(in the rows, 128 means zero)
Where one turn sends some rows of the set: a few examples, then the rows asked
Sev: [150 110 114 153 151 100 116 140  97 122 112 119 103 136 143 136 110 119
 136 116 116 102 130 147 123 118 146 144 151 131 135  93]
bek: [152 150 117 113 104 111 143 153 153 145 149 141 143 118 135 113 152 123
 127 122 144 117 141 125 127  92 136 100 134 150  95 137]
Tes: [131 107 160 134 133 102 144 143 140 110 125 137 155 133 134 142 112 108
 153 130 165 131 124 140 130 154 102 124 148 113 125 108]
rik: [116 144 128  97 122 161 128 112 127 138 139 128 112 119 122 159 138 161
 113 125  90 143 103 147 129 107 135 107 125 132 107 101]
movip: [121 104 144 123 142 101 115 123 138 118 108 126 104 159 150 130 128 126
  89 127 175 107 130 124 145 135 104 124 132 123  97  98]
Bot: [124 115 139 129 154 102 120 126 143 116 111 151 111 158 161 128 138 123
 109 127 168 119 129 135 145 150  98 126 138 106  97  97]
sus: [146 109 154 147 139  92 125 108 109 127 114 122 148 151 142 156 120 128
 156 138 134 119 119 149 144 114 113 144 144 100 120 135]
Tidib: [117 142 124 161 127 122 131 128 124 129 125 117 106 144 147 106 105 104
 110 141 147  88 100 134 113 114 112 135 139 138 105  92]
Rabe: [115 113 102 115 139 134 142 143 162 128 121  82 119 115 100 132 122 125
 122 132 117 131 148 146 122 123 147 125  99 103 131 144]
gog: [116 146 132 164 121 120 139 118 115 123 116 122  94 134 164 114 112 103
 114 147 138  99 106 151 135 119 112 143 132 120 105  97]
kidaz: [125 178 125 109 119 135 129 152 109 138 136 129 102 121 141 125 141 134
 119 115 144 159 140  91 132 120 137 118 103 119 152 115]
bom: [126 102 164 120 155 106 135 145 139 117 129 122 141 122 126 136 108 113
 143 124 182 115 123 147 135 147 114 115 151 113 122 116]
nar: [121 144 131  87 141 155 125 114 117 152 135 140  92 107 120 148 148 150
 119 115  97 149 105 139 138 102 139 114 138 121 123 107]
siso: [122 114 168 135 134 103 141 133 135 114 122 134 152 122 149 137 113 106
 143 125 176 118 142 140 133 142  95 121 142 109 122 118]
lut: [147 161 106 113 116 122 125 138 132 144 146 157 140 139 129 104 158 133
 126 103 142 122 145 107 143 108 131 101 120 129 120 153]
zuki: [154 119 155 134 141  91 131 121 107 136 113 100 143 156 143 161 112 132
 152 141 142 129 101 139 131 110 127 138 147 113 128 123]
Bas: [125 121 112 119 147 141 150 126 157 160 122 105 131 109 104 131 123 128
 125 138  99 130 152 143 120 118 148 125  95  95 113 142]
fene: [141 115 134  94 107 131 138 108 123 170 121 142 135 126  89 149 149 146
 110 128 133 129 167 123 103 131 115 145 131 134 129 129]
Dedam: [131 161 129 100 132 142 122 140 113 133 141 137 100  99 135 146 152 124
 116 144 144 137 156 104 112 119 151 123  92 110 122  87]
nifug: [132 122 111 122 119 145 149 124 141 134 114 102 106 119  96 114 125 145
 126 128 120 142 132 125 150 133 149 123  96 102 127 162]
lofo: [133 145 119 109 150 119 121 153 108 142 142 130  95 102 141 140 158 130
 112 138 151 154 146  92 118 112 141 128 108 120 140  90]
ruzu: [158 157 117 101 101 128 127 119 155 136 140 153 135 133 126 127 166 130
 120 112 140 117 151 125 128  91 134 107 127 135  94 140]
ket: [114 150 118  90 131 155 137 116 116 135 136 113 110 117 122 157 146 149
 115 123 114 135  77 144 140 106 133 110 143 127 115 117]
sige: [149 112 147 137 130  94 132 121 103 127 101 122 142 161 140 153 118 117
 159 143 125 120 105 138 140 121 128 151 142  98 119 126]
Puva: [135 116 117 122 105 135 126 113 125 148 135 143 129 138  81 115 143 157
 124 122 140 139 147 106 120 132 109 126 121 135 145 151]
kole: [130 110 120 154 137 102 114 137 108 121 126 131 102 144 146 123 111 114
 139 128 105 110 119 162 124 135 139 155 147 123 136  94]
boko: [136 107 129 168 134 105 122 123  99 114 123 123 104 126 139 139 107 119
 143 130 112 113 130 163 130 128 130 155 143 124 141 100]
tok: [130 166 130 115 126 134 123 142 133 143 147 133 103 100 144 127 144 121
 126 137 140 157 154  97 103 101 143 115  98 120 136  99]
pul: [157 160 126 101 111 117 134 137 157 148 166 147 151 129 129 124 163 126
 110 129 140 118 146 141 129 100 135 114 118 133  99 127]
fege: [131 114 129 100 115 129 121 117 121 157 108 138 119 145  80 138 152 160
 121 135 144 121 155 117 100 113 103 142 136 135 122 138]
Lufub: [127 125 117 109 122 137 158 116 161 147 126  91 121 112 105 138 129 118
 115 131 106 146 132 141 139 110 149 122  99 100 125 149]
tufiv: [108 142 126 152 114 119 136 119 124 127 116 126 102 145 170 114 111 101
 112 144 146 104 101 137 118 142 116 137 140 125 106  95]
Foget: [122 159 126 100 132 159 135 137 119 133 138 128  92 125 110 124 136 166
 123 110 111 155  96 142 154 119 133 118 127 118 133 124]
Sunof: [134 116 128 102 121 140 127 109 140 149 134 141 121 127  65 138 149 138
 119 128 140 132 163 123 104 124 110 146 121 122 142 132]
Zeduz: [116 121 151 133 143 102 117 128 133 117 117 147 102 148 166 125 134 124
  96 122 163 113 136 145 149 133  88 132 137 117 108  91]

ket -> fege
gog -> sus
Now these:
rik -> fene
bom -> Tidib
sige -> Bot
Puva -> kidaz
Sunof -> tok

Where one turn sends some rows of the set: a few examples, then the rows asked
bef: [115 128 171 144 131 117 158 104 100 125 136 140 123 142 148 163 161 126
 171 153 126 105 130 144 160 105 120 134 105]
fubo: [144 125 122 143 105  90 143 112 132  90  91 143 123 161 153 138 148 137
 149 129 162  93  91 100 165 101 114 130 136]
loku: [108 110  95 167 143  99 145  96 114 109 122 141 142 117 177 139 108 142
 125 115 148  97  98 120 140  93 116 145 115]
Vudaz: [105 141 111 149 123 124 153 127  89 137 149 147  95 156 120 169 137 105
 120 153 126 116 136 122 115 106  94 132 110]
zavi: [141 122 167 131 125 120 142 104  98 115 123 143  89 110 123 129 134 158
 133 153  88 121 116  84 154 109 120 133 139]
defe: [131 126  93 124 134  80 157 101 117  97 143 126 110 150 127 148 111 133
 144 159 113 118 136  98 166 158  98 140 117]
zol: [ 99 154 146 143 130 138 173 120 108 104 150 152 118 145 115 144 103 119
 122 150 134  98 149 124 149 108  84 144 124]
gizuk: [118 108 117 159 145  98 132 107 101 108 119  96 125 142 145 109 130 160
 106 129 140 111  98 121 145  78 105 135 117]
mesi: [118 131 133 148 126 106 118 123 143 126  99 144 100 142 164 115 130 153
 136 117 113 118  83  86 144 125 113 148 127]
sez: [128 175 130 140 131 111 151 104 111 131 155 118 130 154 105 132 121 133
 117 144 156  99 133  99 129 131 102 120 138]
kopa: [ 90 118 149 131 143  87 123 120  78 112 121 152 114 158 161 136 116 151
 151 163 153 108 154 118 128 132 140 147 115]
sir: [141 139 118 100 113  99 147  96 106 102 125 110 117 111 132 121  96 149
 128 151 133  91 117 112 140 105 134 154 166]
sop: [112 133 128 158 122  99 118 117 138 129  93 138 104 117 164 116 132 154
 139 110 112 115 100  84 141 122 120 159 130]
mezu: [123 127 130 135 101  96 156  89  82 132  88 127 147 162 134 148 168 140
 135 125 143 123 137 122 116 121 118 144 115]
zam: [134 119 139 131 125  86 140 101  95 120 147 119 127 156 118 178  69 111
 128 130 127 120 133 127 153 124 108 140 108]
Mez: [109 110 127 116 149 117 136 117 105 104 110 152  98 145 147 134 101 158
 151 153 132  73 118 139 137  81 111 171 102]
giv: [121 149 110 159  99  91 135 103 110 127  97 145 116 155 144 176 135 129
 139 141 145 107 140  92 148 164 146 145 126]
bupu: [106 150 139 168 120  89 135 104 118  89 108 108 111 134 111 142 115 120
 111 134 126  85  76 115 159  93 112 148  95]
zorit: [ 96 114 152 144 138 117 152  91  85 113 129 135  78 157 141 151 112 127
 125 162  93 126  99 113 131  97 148 153 118]
fubof: [ 86 118 154 133 134  80 135 115  87 128 122 149 115 146 158 139 123 158
 149 172 144 119 151 107 125 131 145 155 127]
ran: [113 152 178 150 126 105 129 112 125 114 142 133 138 104 131 119 110 146
 115 134 137  84 108  99 133 110 143 145 114]
Zaga: [132  98 144  97 136 101 131 114 106 109 104 144  85 130 154 166 113 134
 151 136  98  88  94 116 123  99 115 162 115]
pinal: [120 127 108 136 114 110 133 110 142 101 118 112  91 172 151 169 134 113
 130 128 147 113  90  98 151 115  83 159 129]
nog: [107 146 168 160 122  91 144 100 126 116 133 143 104 150 153 148  94 105
 101 135 120 114  97  91 147 114  92 131 142]
mif: [141 124 116 133 124 120 157 121 117 121 123 143 143 103 115 173 131 135
 135 121 136 127 143  87 121 137  95 142 138]
Vuvo: [129 119 136 130 125 112 141 117 131 110 131 150 105 163 147 147  91 134
 132 135 121 101  68  96 165 120  78 132 130]
Kipob: [147 124 130 153 102  75 141 115 113  97  90 136 129 153 144 131 142 147
 146 131 160  88  98  98 165  98 123 120 135]
kazo: [115 135 114 137 141  82 147 116  78 120  92 128 111 127 159 176 137 158
 133 112 165 133 116  84 133 125 126 131 104]
rez: [113 144 121 164 108  92 161  85 111 112 104 137 117 159 152 178 140 120
 140 149 157 106 136  94 154 139 160 147 130]
gofo: [101 123 127 156 145 104 144 132  81 133 119 153 106 135 117 169 100 128
 101 132 107  98 144 110 113 124 115 142  91]
Nuga: [126 148 126 111 122  88 141  99 101  91 116 130 117 114 142 101  96 164
 118 158 138 103 112  97 134 108 125 144 162]
Sepin: [124 144 176 127 119 125 133 111 119 124 142 152 139 106 143 125 117 150
 124 130 136  95 114 103 113 108 145 146 132]
muru: [110 125 126 112 137 140 141 119  62  95 107 133 100 122 141 140 142 155
 162 144 133  81 132 124 126 109 136 149 136]
Mal: [120 127 121 138 102 111 176 101 118 129 103 126  92 147 132 183 142 124
 112 126 130 102 100 101 154  82  86 142 145]
bak: [104 118 128 149 155 109 114 126  82  84  95 130 104 167 153 148 115 121
 140 144 141  94 112 139 117 110 122 155  93]
lod: [156 140 163 120 112 115 127 111 109 106 124 143  95 111 115 130 136 163
 140 146 110 103 131  83 163 117 113 131 136]
bofu: [130 132 110 135 128 120 154 120 112 134 133 157 135 109 118 170 133 131
 127 132 137 131 143  96 121 131  77 135 130]
sog: [124 121 132 137 143  74 138 116  81 128 108 117 118 135 157 180 117 141
 137 106 147 143 126  95 140 141 126 133  98]
paz: [119 146 127 131 125 103 159  98  98  86 130 130 106 136 105 146 112 120
 114 146 138  63 164 120 130  84 108 152 114]
sapes: [103 115 112 156 110  73 142 103 126 119 103 152 113 118 125 162 113 130
 121 140 112 101  89 114 154  88  96 161  88]
vuzo: [133 129 114 115 118 124 140 102 109 124 143  96 100 124 109 180  93 117
 127 123 115 106 126 127 139 106 114 168 126]
supi: [141 165 131 137 126  92 147  95 112 139 153 113 129 159 109 128 118 140
 128 141 145 102 133  90 123 137 116 122 136]
Remav: [136 133 104 128 145 117 147 138 123  95 156 110  96 125 119 172 120 135
 133 146 129 103 110  87 158 143 129 133 118]
Rup: [ 99 130 150 152 118 130 139 115 112 131 129 131 122 138 144 142 146 120
 144 178 105 107 119 153 138 125 141 159 141]
Gif: [101 110 149 140 128 116 181  81  96  78 116 141 101 150 144 178 120 120
 141 154 133 113 122 119 156  84 142 162 119]
sube: [121 114 104 143  98  82 157  90  85 131  83 133 142 134 124 155 165 137
 133 130 127 110 126 120 125 113 109 148 105]
gal: [110 126 156 123 136  86 139 109 112  90  89 107 109 186 148 161 103 125
 135 141 143  83 109 125 142 127 136 167 116]
fafis: [113 136 140 120 133 131 155 110  57  91 107 126 108 116 139 146 150 148
 168 142 135  86 125 113 125 112 141 138 144]

sez -> fubo
gizuk -> bef
Sepin -> giv
Now these:
bak -> zol
zavi -> sog
fafis -> mif
zorit -> zam
nog -> gal

